D: rows in a few groups, each row roughly a mix of its group's directions (some rows in no group)
D (110 x 10)
[[ 21  45 -24  20 -33 -17  21   2  -7  -3]
 [-32 -40  -7  11   7   3 -21  24   3  38]
 [-13 -15  43  25 -17  26  -8 -31 -14 -12]
 [ 26   5  18  37  29  -2  41  -5 -12 -13]
 [ 24 -25 -34  28 -15   7  26  24  22  -9]
 [-26 -37  12 -50  -9  -9  -2  11   4  16]
 [-14  -5  -2 -40  -5  11  38  11 -40   8]
 [ -6 -13 -12  21 -15 -26  19 -48 -21  23]
 [ 24   8  22   8 -24 -18 -20 -13 -26  44]
 [ 32  -1 -29  13 -39  10 -35   5  19  -1]
 [-18 -18  13  48 -13 -24 -33  13  -9   6]
 [ 32  19 -24   5 -49   6  -2  25   9  -7]
 [-15 -38  11 -27  24 -11 -10  12 -24 -35]
 [ 22  -6 -20   4  -7  -4  50  25 -15  29]
 [-32  -5  35  26  -4  19  22 -11   7 -34]
 [-15  16  15   9  18  24 -18 -32  46   6]
 [-14 -23   6 -19  45  -8  -4 -44   1  -8]
 [ 31  17  19  36  19  15  -3 -18  17  33]
 [ -5  -5  11  -9  50  28   5 -40  -9   3]
 [ 10 -14  46  30 -16 -10 -15 -22 -10  26]
 [ 28  -2  -9  25 -23 -31 -11  35  20  22]
 [  1  12   6  15 -26  51 -13 -29  -6  22]
 [-35  26  -3   8  -6  54   1  -8   0 -13]
 [-19 -34  41 -13  16 -26   7 -14  11 -24]
 [ 14 -20 -35  13 -16  -8 -21   6  31 -38]
 [  1 -10  22   0   9 -38 -15   3  51  15]
 [ 20 -29 -11  28  -6 -33  17   6  39 -11]
 [-26   0  32  32   1 -44   3 -22  -4  -7]
 [-25  33  19   5   9 -14  -1 -23   6 -48]
 [ 30 -19   6  21  16  51   0   6  24   1]
 [ 26 -12 -40  24   8   8 -23  11 -20 -33]
 [-35  26  -8  -5  -2  22 -23   1 -41  22]
 [ -9 -28  -4  19  15  -3 -20  36  41  20]
 [-19 -22   6   6  48 -33 -12   4   1  27]
 [-10 -23  35  18  34 -17 -15  -4  31  22]
 [ 22 -17  20 -22 -11  -5  -4 -12  44  36]
 [-28  16  39  -5  16 -11  35 -18 -26   5]
 [ 29 -12  18  27 -21 -41 -18 -17   8  20]
 [ 21 -11   3 -17 -17 -16  26 -10  24 -50]
 [ 35   3  18  14   7 -26  46 -14  12 -17]
 [ -4   9  21  20  11 -38  37  22  29  11]
 [ 15  14 -18  15 -29  -5  -9  53   0  22]
 [ 31  30  15   3 -50   3  25  -4   4  -1]
 [-11 -24 -10 -13  54  -9 -15  14   0  30]
 [-11 -21  -1  -4  20 -20 -36 -46 -21  -4]
 [ 38 -30 -31   0  -8 -10 -36  15  12 -10]
 [  2   7 -39  15 -33  12 -13  33  -7 -30]
 [ 35 -20   7  26   0  27  28  -7  32 -18]
 [-32   0  30  14   7  -6 -27 -27   4  40]
 [ 34  43   4 -24  -8 -13  17 -18  -6 -28]
 [ -3 -19  11  30   8 -15  21  21  48 -19]
 [-30 -23 -20 -23  -9 -14 -42  20   9 -19]
 [-20 -14  22  28 -10   8  32 -32   0 -33]
 [ 21 -15 -22  29  52   2   8   1 -21   5]
 [ -7  36  33  13 -29 -24  12 -16  18  20]
 [ 24  -6  30   8 -16 -11 -33 -45 -12 -10]
 [ 12 -18  13   4  14  -3  10 -15 -64  -6]
 [-40   7  26  28 -13  27  17  15  -8 -25]
 [ 42  -3   2  25   7  39  22   1  18  19]
 [-26   1  19  17  29   7 -11  -2  51  15]
 [  4  13  53  17 -15 -13  27 -25  -3  14]
 [  2 -25  13  33  12 -49 -13  -3  23   9]
 [  8 -40   7  23  25  -7 -19  26  25  27]
 [-18  46   6  12  -8  13  33 -19 -30 -10]
 [  4  36  17  18  18 -27  35 -23   4  21]
 [ -6   6  -5   7 -17  48  13  48   6  -6]
 [ -8  26  16 -47 -10 -22   3 -12 -19  31]
 [-10 -11 -12 -16 -16  -8  48 -31  -9  31]
 [-21  11  11  38 -40 -10  26  20  19  -1]
 [-41 -37  21  -4  26 -25 -16  11  -7   3]
 [ 21  41 -22 -26 -30  13  19  18 -11   6]
 [ 33 -21 -23  16   5   8 -36 -11 -22 -31]
 [-20  26  17  -1  28  21 -36  -4 -30  23]
 [ 15  -4 -13 -13  28 -44  27  13 -25 -20]
 [-27 -10  -8 -37 -19  40  -5  12 -21  19]
 [  0  -3  16  -3 -13   6 -33 -42 -42  12]
 [ 33   6  -8  11   7 -52  14   0 -28 -15]
 [-19   7  25 -11  23 -40 -29 -15  -3 -29]
 [ 37 -35 -24 -10   3  12 -37 -11  17   4]
 [  1 -15  20 -42 -14  -1  25  -3 -16  43]
 [-16   9  -7  45 -21 -29  29 -24  -5 -10]
 [ 35  -2  12  30  -1  33  37 -16  17  -2]
 [ 16  27 -21  51   4   4   6  -7  -6 -33]
 [ -9 -11 -12  14 -44  31  -9 -21  33  14]
 [ 24   5  11  28  33  23  14  11 -11  40]
 [ -3 -24 -38 -17  42 -11  -7  10  28 -12]
 [-42   5 -24  -1 -11  20 -14  10 -35 -29]
 [  5 -12  52  -2  14  18  15 -34  -4  22]
 [-12   3  28   0   2   2  33 -41  14 -36]
 [-19 -10   5  16  35  25 -11   2  44  24]
 [ 31 -20  12  33  22 -27  17   0  31 -14]
 [-13  15  29  19 -18  39  -5 -33  -6  27]
 [ 20   4  -3  23 -40  15 -18  41  -5  22]
 [ -5 -37 -16 -10  32   7 -18  17 -18 -39]
 [-41 -17  -9 -12  52   5 -11   1 -15   0]
 [-14 -34 -18   1  44   6  -4  25  31  -6]
 [  3 -19  45 -25  23 -32  -4 -14  20 -10]
 [-37  11 -32 -18 -14 -16 -19  21 -34   2]
 [-21  -7  44 -39 -32 -11   2 -10  -3   9]
 [-18  25  18  -2 -26  16  17 -33 -22 -33]
 [ 36  27 -19   6 -24  -8  29  -8 -19  31]
 [-40 -38  -6 -21   1 -15   2  29 -19  14]
 [ 28  32 -10  19  30 -14  24 -34  -8   4]
 [-25 -34  43 -29   7 -16 -17   1  12  -4]
 [ 17  16   5 -22 -47  20   1 -31 -21  11]
 [-14 -17 -39 -32 -35  12 -11  27   3   5]
 [  0  10 -29 -39 -21 -17 -31  20   7  26]
 [-14  32 -15  21 -27 -10  20  27 -26 -28]
 [ -2  34 -17   4   9  15 -44   9 -14  36]
 [ 16  40 -19 -11 -22  24  29 -24  -8  20]]

which group is each row in? (one row of each group first)
[ 12  -5 -24  22  51 -20  -6   9  22 -19]
<117>
[ 27 -20  34  23  28  23   6 -13  28  -8]
<102>
[-15   4 -18 -38  48   4   2   8 -17  25]
<28>

[-49  -3  15  17  36 -28   2   6 -13   3]
<28>
[-11 -18 -13 -26  50 -17   2 -30  13 -13]
<28>
[-35  27 -21  -5  -7 -15   5 -15 -18 -45]
<28>
[  1 -25  10  16  19  13  21  34  46  -2]
<28>
[-38  11   5 -10   6  34 -27   0 -34  22]
<102>
[  4 -19  36 -44  -8  -1  -4 -22  32 -12]
<102>
[-23 -16   1  41  -1 -43 -21  -1   9 -20]
<28>
